In the data rows, 128 means zero.
Some points, one per row:
[177 137 166 149 184 131 150 129 132 181 132 173 149 132 131 130 134]
[159 135 164 162 163 174 137 141 135 170 146 177 162 157 135 134 150]
[165 174 136 163 162 153 180 150 156 173 174 143 169 138 164 173 160]
[147 179 145 142 176 150 176 168 144 157 160 155 150 141 154 171 153]
[168 169 141 161 164 154 170 148 156 171 168 149 166 145 160 165 158]
[142 149 172 156 174 162 138 170 139 133 134 182 132 169 133 142 157]
[184 137 129 179 141 183 141 141 180 182 184 132 183 175 178 181 181]
[160 184 138 147 152 138 162 145 157 153 158 151 134 155 147 163 181]
[153 177 153 165 139 164 163 137 138 166 166 161 147 147 138 153 181]
[135 153 171 168 141 139 166 174 173 141 157 139 152 172 173 171 156]
[145 133 148 167 148 173 152 149 169 177 181 140 183 141 171 145 136]
[143 163 167 140 159 148 176 176 167 144 150 147 147 155 168 175 149]
[152 131 145 159 159 174 144 140 159 175 172 149 175 132 161 136 138]
[163 167 144 156 166 155 168 152 147 166 164 152 163 141 154 161 154]
[167 140 174 184 131 182 152 177 181 147 173 134 184 178 182 152 138]
[169 179 135 175 153 161 158 155 164 176 176 152 155 172 157 169 176]
[180 145 131 182 137 185 142 158 176 183 185 136 184 179 176 177 181]
[152 173 148 151 168 153 177 159 149 163 161 151 152 139 156 170 169]
[183 164 130 179 143 163 182 138 174 182 183 131 180 137 174 184 176]
[178 145 147 164 165 178 136 152 166 170 168 164 171 172 164 144 149]
[152 130 168 173 142 170 128 133 135 176 146 178 167 153 130 130 178]
Then 16 other points, each followed by its number:
[151 165 159 132 168 156 163 163 145 145 149 165 150 142 147 157 153] 0
[170 144 143 177 152 174 145 153 164 170 170 155 167 166 163 150 159] 1
[130 139 176 171 137 136 173 177 176 156 162 139 143 176 177 178 166] 2
[165 152 168 148 178 137 152 135 136 166 137 176 137 140 136 135 140] 3
[172 160 139 177 143 157 181 146 174 174 174 133 171 145 175 182 170] 4
[178 140 150 172 156 183 139 159 173 170 175 155 180 175 172 145 144] 5
[172 142 149 170 157 174 142 157 172 169 172 156 174 174 171 150 149] 6
[154 178 154 152 159 141 169 141 138 160 147 160 136 139 137 154 171] 7
[175 151 140 157 150 174 148 152 164 159 171 155 168 157 163 151 165] 8
[166 149 167 142 168 169 133 156 146 138 141 177 149 168 147 139 149] 9
[152 178 153 154 154 149 168 141 138 157 152 159 139 139 137 155 174] 10
[168 150 150 154 157 153 146 141 148 161 154 164 156 153 142 141 164] 11
[141 185 138 172 133 176 171 160 169 131 181 141 131 146 159 185 185] 12
[184 168 130 162 155 170 151 156 176 176 181 141 175 170 174 169 173] 13
[157 154 152 132 158 145 165 137 140 152 145 156 150 129 137 146 161] 14
[165 160 145 156 153 157 159 150 156 161 163 155 155 153 151 155 169] 15
Which two of these numbered points are nearest to each point below, ignoring the 3 directions in which the first points spread most? Their numbers follow each, nearest first.
[129 134 177 181 131 133 172 176 178 161 166 137 143 182 178 179 172] > 2 4
[174 142 147 155 150 156 147 134 146 164 158 162 162 146 139 139 166] > 11 15
[174 160 135 174 154 147 173 134 156 181 174 139 172 130 148 157 168] > 4 7
[182 165 132 159 153 171 152 157 175 171 180 142 174 167 173 167 172] > 13 8
[175 162 162 137 181 174 136 167 166 151 152 171 164 174 170 148 136] > 5 9
[164 153 169 142 170 170 139 172 163 139 142 167 156 173 170 149 138] > 9 5
[169 162 164 139 178 169 135 162 160 145 141 174 154 176 160 142 139] > 9 13
[146 169 158 133 170 151 172 161 142 147 148 160 147 134 146 160 154] > 0 8
[176 136 144 173 152 176 139 142 152 172 172 165 173 157 143 140 165] > 15 1
[134 155 175 174 137 133 180 171 177 170 172 135 175 176 179 172 134] > 2 4
[162 152 174 147 185 129 152 131 130 169 129 181 130 136 130 131 132] > 3 4
[157 139 149 129 138 135 166 130 165 153 147 138 158 128 142 135 182] > 14 11
[159 158 170 146 183 132 157 138 132 166 134 176 133 137 134 139 139] > 3 4
[150 181 156 150 177 142 143 162 159 152 143 169 134 173 153 154 160] > 13 6
[174 142 162 151 180 138 149 135 138 177 138 172 151 139 136 135 141] > 3 6
[151 140 155 136 140 134 170 141 167 150 145 138 153 137 149 144 174] > 14 11
